Small tables with named rows and columns. After each table, cells are looked up by row and column.

Det =
|  | Sodi | Potovib | Legasa | Tif | Bet | Gofika | Vezevaz |
|---|---|---|---|---|---|---|---|
| Zod | 100 | 147 | 113 | 160 | 106 | 114 | 101 |
| Supeniz | 166 | 137 | 137 | 106 | 163 | 135 | 117 |
| Tezu | 196 | 153 | 139 | 108 | 200 | 136 | 97 |
| Doto | 107 | 133 | 119 | 148 | 114 | 120 | 115 |
| Rut | 122 | 145 | 192 | 95 | 62 | 198 | 130 |
| Tapepo | 109 | 142 | 121 | 152 | 113 | 122 | 106 |
| Bif | 102 | 132 | 115 | 150 | 111 | 116 | 116 |

Gofika of Rut is 198
Bet of Supeniz is 163
Potovib of Tapepo is 142
Legasa of Doto is 119
Potovib of Zod is 147
Vezevaz of Supeniz is 117

Table Mig
         Kug    Pufu  Kovotep   Dopup   Sinan  Vadebu    Fofe
Fel    7.822   5.544    4.902  -1.799   0.543   3.042   7.871
Nef   -6.245  -3.992    0.026   7.698   5.589   4.951  -2.036
Fesa  -0.182   7.802    5.671   4.874  -1.979   0.560   3.101

Nef, Fofe -> -2.036
Nef, Vadebu -> 4.951
Fesa, Vadebu -> 0.560
Fesa, Kovotep -> 5.671
Fesa, Dopup -> 4.874
Fesa, Pufu -> 7.802
Nef, Kug -> -6.245

Rus =
         Gizafer    Zes   Kupe    Vep  Kulamu  Madoz    Maz  Mudufe
Kodugim    54704   3919  48912  63527   54593  32231  11189   35039
Movan      58681  48541  50058  58259   61633  56327  57426   56748
Sol        45309  63045  50727  51998   52834  65122  59924   46629
Zepam      48335  74413  55591  46995   53451  64964  73480   55861
Sak        48675  36258  54064  54178   58306  45796  47831   63505
Mede       48993  18342  52335  52736   57397  37085  21532   55801
Kud        53567  81078  52506  45533   53945  80303  79428   62300
Pafegi     64262  59797  56044  63920   59731  62539  58424   55149
Nuv        51881  24022  50053  51018   63091  51221  33187   61117
Bivevur    57824  54939  52405  59644   48141  51406  57979   58054

Zepam, Zes -> 74413
Movan, Zes -> 48541
Sak, Mudufe -> 63505
Pafegi, Gizafer -> 64262
Sak, Gizafer -> 48675
Zepam, Maz -> 73480
Sak, Maz -> 47831
Zepam, Gizafer -> 48335
Sak, Kulamu -> 58306
Pafegi, Vep -> 63920
Kud, Maz -> 79428
Movan, Maz -> 57426
Mede, Maz -> 21532
Bivevur, Madoz -> 51406
Pafegi, Mudufe -> 55149
Nuv, Kupe -> 50053
Kodugim, Mudufe -> 35039
Sak, Kupe -> 54064
Which row has the largest Zes? Kud

Table Kirub
	Rotu	Lunufal	Nezar	Fepo	Folim	Rup	Mem
Fuzaki	107	150	129	41	158	41	184
Dape	82	121	117	212	114	68	68
Ver	153	28	186	195	164	67	60
Pufu	96	101	108	98	98	146	167
Gibaguk	181	44	58	171	121	121	179
Nugapaf	100	170	165	112	155	42	175
Fezan	197	210	151	140	102	64	207

Fuzaki, Lunufal => 150
Ver, Lunufal => 28
Pufu, Rotu => 96
Pufu, Rup => 146
Pufu, Lunufal => 101
Nugapaf, Fepo => 112
Fezan, Rotu => 197
Pufu, Fepo => 98
Nugapaf, Folim => 155
Dape, Fepo => 212
Pufu, Nezar => 108
Fuzaki, Mem => 184
Row with the largest Fepo: Dape

Ven =
	Samuloz	Kif	Roz	Rif	Loso	Gutirob	Per
Vuz	-331	416	241	-271	-479	437	-167
Sulila	67	444	447	-515	318	-240	-386
Dobe	223	51	-257	-434	395	1	-308
Nas	-139	440	489	481	-190	-227	330
Dum	406	231	489	348	-184	-197	252
Dip	-156	-38	137	-236	-535	497	-175
Runut	-72	-10	322	-370	-526	722	-154

What is the Gutirob of Sulila in Ven?
-240
What is the Rif of Sulila in Ven?
-515
What is the Loso of Dobe in Ven?
395
What is the Roz of Dobe in Ven?
-257
What is the Gutirob of Dum in Ven?
-197
What is the Kif of Vuz in Ven?
416
What is the Roz of Nas in Ven?
489
What is the Gutirob of Vuz in Ven?
437
What is the Samuloz of Vuz in Ven?
-331
What is the Samuloz of Sulila in Ven?
67
What is the Samuloz of Nas in Ven?
-139
What is the Loso of Sulila in Ven?
318
What is the Rif of Vuz in Ven?
-271
What is the Kif of Sulila in Ven?
444
What is the Roz of Runut in Ven?
322
What is the Loso of Nas in Ven?
-190
What is the Roz of Vuz in Ven?
241
What is the Roz of Dum in Ven?
489

Lipon:
fields: Reb, Mibikoz, Derof, Kam, Vulo, Nof, Dap, Nud, Pud
Dufi: [-55.5, -36.4, 30.6, -54.0, -47.4, -33.6, -56.1, -54.6, -2.2]
Pil: [54.3, -42.9, -57.1, -56.6, -58.1, -7.6, -57.0, -54.6, -57.0]
Zelimun: [-3.5, -55.9, -51.9, -22.6, -55.9, 9.8, -53.7, -54.6, -42.0]
Kanorag: [-49.7, -45.5, -57.1, -14.8, -55.9, 87.8, -52.9, -54.6, -52.0]

Derof of Dufi = 30.6
Vulo of Pil = -58.1
Derof of Zelimun = -51.9
Derof of Pil = -57.1
Reb of Dufi = -55.5
Nof of Kanorag = 87.8
Mibikoz of Kanorag = -45.5
Mibikoz of Pil = -42.9
Nof of Dufi = -33.6
Pud of Pil = -57.0
Vulo of Dufi = -47.4
Nof of Pil = -7.6
Kam of Pil = -56.6
Vulo of Zelimun = -55.9
Which row has the largest Mibikoz? Dufi

Tata:
         Dulapo  Fif  Nazovos  Kav  Gam  Budedam  Dob  Dabenon  Fuliko  Kigo
Lerofe      130  149      112  216   84      173  126      134     241    89
Gak         171  195      156   73   66      117   69      126     167   112
Noz         166  170      130  134   79      164  128       87     201   116
Vute        150  163       93  237  151      201  202      123     135   200
Vugilur      93  171      149  159  112      210  157      127     123   168
Gipori      167  174      149   67   48      176   50      143     135    93

Budedam of Gipori is 176
Dabenon of Gak is 126
Dabenon of Vute is 123
Dabenon of Noz is 87
Gam of Vute is 151
Kav of Gak is 73
Dob of Vute is 202
Kav of Lerofe is 216
Dob of Gak is 69
Dabenon of Vugilur is 127
Kigo of Gipori is 93
Gam of Noz is 79
Fuliko of Vugilur is 123
Dob of Gipori is 50
Gam of Gipori is 48
Nazovos of Vugilur is 149
Kigo of Gak is 112
Dulapo of Noz is 166
Dulapo of Vute is 150
Which row has the largest Gam? Vute

Dabiv:
         Vekedab   Sumin  Kamose
Bov       -2.061   0.519  -5.333
Mil       -0.977  -1.137   3.895
Dafigev   -0.077   0.485   4.313
Lef       -0.580  -0.658   2.114
Zoveso    -1.184  -3.387  -1.642
Fur       -2.036  -1.709   7.110
Taka       1.594  -1.811   1.816
Kefa      -2.646  -0.654  -2.414
Remimek   -2.745  -1.769   2.867
Ratiful   -0.641   1.461  -6.755

Ratiful, Vekedab -> -0.641
Lef, Sumin -> -0.658
Kefa, Vekedab -> -2.646
Taka, Sumin -> -1.811
Taka, Vekedab -> 1.594
Ratiful, Sumin -> 1.461
Remimek, Kamose -> 2.867
Bov, Kamose -> -5.333
Zoveso, Sumin -> -3.387
Row with the largest Vekedab: Taka

Table Borar
,Funet,Vus
Mev,-0.37,0.70
Mivoba,0.76,-0.46
Fekibat,-0.27,-0.17
Pagepe,-0.51,0.81
Vov,0.77,0.49
Fedu,-0.48,-0.58
Pav,-0.35,-0.61
Zivazi,0.35,0.93
Tev,0.16,0.23
Kol,-0.63,0.76
Ditez,0.19,-0.87
Suvodi,0.40,0.21
Razirib,0.81,0.72

Fekibat, Funet => -0.27
Tev, Vus => 0.23
Fedu, Funet => -0.48
Kol, Funet => -0.63
Mev, Vus => 0.70
Mivoba, Vus => -0.46
Vov, Funet => 0.77
Zivazi, Funet => 0.35
Razirib, Vus => 0.72
Razirib, Funet => 0.81
Ditez, Vus => -0.87
Fekibat, Vus => -0.17
Mivoba, Funet => 0.76
Zivazi, Vus => 0.93
Pagepe, Vus => 0.81
Kol, Vus => 0.76
Suvodi, Funet => 0.40
Tev, Funet => 0.16
Ditez, Funet => 0.19
Mev, Funet => -0.37

